[214 198 191 169 154 163 140 143 136 132 132 129 130 129 129 130 132 126
 132 130 131 128 130 126 127 128 129 129 129 128 131 130 131 130 128 129
 129 129 128 128 130 129 134 131 134 137 141 148 161 167 186 186 193 216
 211]  (74)
[197 203 200 218 206 209 177 188 154 160 145 137 136 129 130 132 134 130
 131 130 131 132 129 131 127 129 128 129 128 127 125 126 132 129 129 126
 130 127 128 129 127 131 131 130 128 128 132 129 133 144 144 172 184 168
 179]  (95)
[125 125 131 130 127 126 129 126 131 130 129 128 132 132 126 123 128 130
 130 128 129 129 127 127 131 125 129 127 128 131 133 136 139 147 150 164
 178 203 201 209 206 214 195 197 171 164 148 143 150 132 136 124 126 129
 133]  (14)
[130 129 126 128 130 132 132 131 130 130 124 130 130 125 130 129 127 130
 130 132 134 143 157 164 173 175 202 190 211 203 203 190 184 162 156 155
 152 138 137 135 129 129 130 126 131 129 128 129 127 126 130 125 127 130
 131]  (70)
find: [125 125 131 130 127 126 129 126 131 130 129 128 132 132 126 123 128 130
 130 128 129 129 127 127 131 125 129 127 128 131 133 136 139 147 150 164
 178 203 201 209 206 214 195 197 171 164 148 143 150 132 136 124 126 129
 133] : (14)
find: [214 198 191 169 154 163 140 143 136 132 132 129 130 129 129 130 132 126
 132 130 131 128 130 126 127 128 129 129 129 128 131 130 131 130 128 129
 129 129 128 128 130 129 134 131 134 137 141 148 161 167 186 186 193 216
 211] : (74)
find: [197 203 200 218 206 209 177 188 154 160 145 137 136 129 130 132 134 130
 131 130 131 132 129 131 127 129 128 129 128 127 125 126 132 129 129 126
 130 127 128 129 127 131 131 130 128 128 132 129 133 144 144 172 184 168
 179] : (95)

[203 185 136  95 153 235 126 159 131 154 121 176 174 137 115 119 171 121
 138 195 109 148 131 182 142 173 115 137 157 108 116 222] = (140)
[132 176 107 106 201 120 155 160 154 138 136 171 207 107 141 134 155 150
 223  96 114 151 148 106 147 237 163 139 121  90  75 217] = (76)
[ 58 185 141 193 103 138 168  89 112 114 161 103 187  54  71  93  93  75
 128 104 115 123 155 111 104 140 139 134  92 215 175 100] = (67)
[ 42 185 155 185  90 129 190 111 146 103 136 126 153  47  91 123  91  81
 123 128 134 148 161  78  69 161 136 115 119 207 189 101] = (33)
[134 141 205  62 110 100 112 173 212 170  98  73 106  98  66 149  83 137
 147  98 168 136 128  51 116 126 225 105 115  93 205 107] = (4)
[ 64 194 161 207  86 136 153 100 159 102 138 113 158  47  53  98  84  76
 123 141 139 131 174 105  84 134 140 129 111 192 173  96] = (15)
[ 95 101 173 124 143 235 150 107 111  92 144 133 132 212 185 150  82 243
  76  81 135 110 172 133 144  93  82 128 151 144  97  67] = (132)
[ 53 172 185 191 105 185 160  78 121  99 161  95 163  49  73 114  81  72
 128 139 114 181 132  94 100 130 148 123 101 187 197  91] = (102)
find: [ 64 194 161 207  86 136 153 100 159 102 138 113 158  47  53  98  84  76
 123 141 139 131 174 105  84 134 140 129 111 192 173  96] : (15)
find: [ 58 185 141 193 103 138 168  89 112 114 161 103 187  54  71  93  93  75
 128 104 115 123 155 111 104 140 139 134  92 215 175 100] : (67)
find: [203 185 136  95 153 235 126 159 131 154 121 176 174 137 115 119 171 121
 138 195 109 148 131 182 142 173 115 137 157 108 116 222] : (140)
find: [ 95 101 173 124 143 235 150 107 111  92 144 133 132 212 185 150  82 243
  76  81 135 110 172 133 144  93  82 128 151 144  97  67] : (132)

[141 142 138  42]  (29)
[139 194 167  38]  (127)
[114 139 129 193]  (86)
[116 137 132 185]  (9)
[143 147 141  43]  (179)
[146 152 146  31]  (44)
[145 164 151  30]  (184)
[142 174 156  35]  (101)
[114 136 129 191]  (176)
[146 152 146  73]  (77)
find: [142 174 156  35] : (101)
find: [143 147 141  43] : (179)
find: [116 137 132 185] : (9)
find: [141 142 138  42] : (29)
find: [139 194 167  38] : (127)

[103 222 207 146  46] -> (18)
[208 200 149 108 135] -> (152)
[125 152  75  37 127] -> (55)
[204 173 138 132  97] -> (122)
[195  83 194 199 196] -> (42)
[198  67 209 196  47] -> (31)
[196 122 145  80 112] -> (75)
find: [103 222 207 146  46] : (18)
find: [208 200 149 108 135] : (152)
find: [204 173 138 132  97] : (122)

[192 226  71  94 206 242 119 155  79] : (105)
[198 202  57 223  87 141 135  50  13] : (149)
[126 190 222  25  21 207  29 218 209] : (89)
[172 118  59 152 193 239 197 230 187] : (88)
[ 78  63 178 174  37  39  31 104  41] : (120)
[109 201  30 193 162 233  98 209  48] : (126)
[177 218  64 160  30 173 235 121 227] : (16)
[163 237  94  88 117  95 212 158  38] : (66)
[192 210 180 235 172 137 195 181 196] : (96)
[150 173  95 112 184 171  46  56 113] : (167)
find: [163 237  94  88 117  95 212 158  38] : (66)
find: [192 226  71  94 206 242 119 155  79] : (105)
find: [150 173  95 112 184 171  46  56 113] : (167)
find: [177 218  64 160  30 173 235 121 227] : (16)

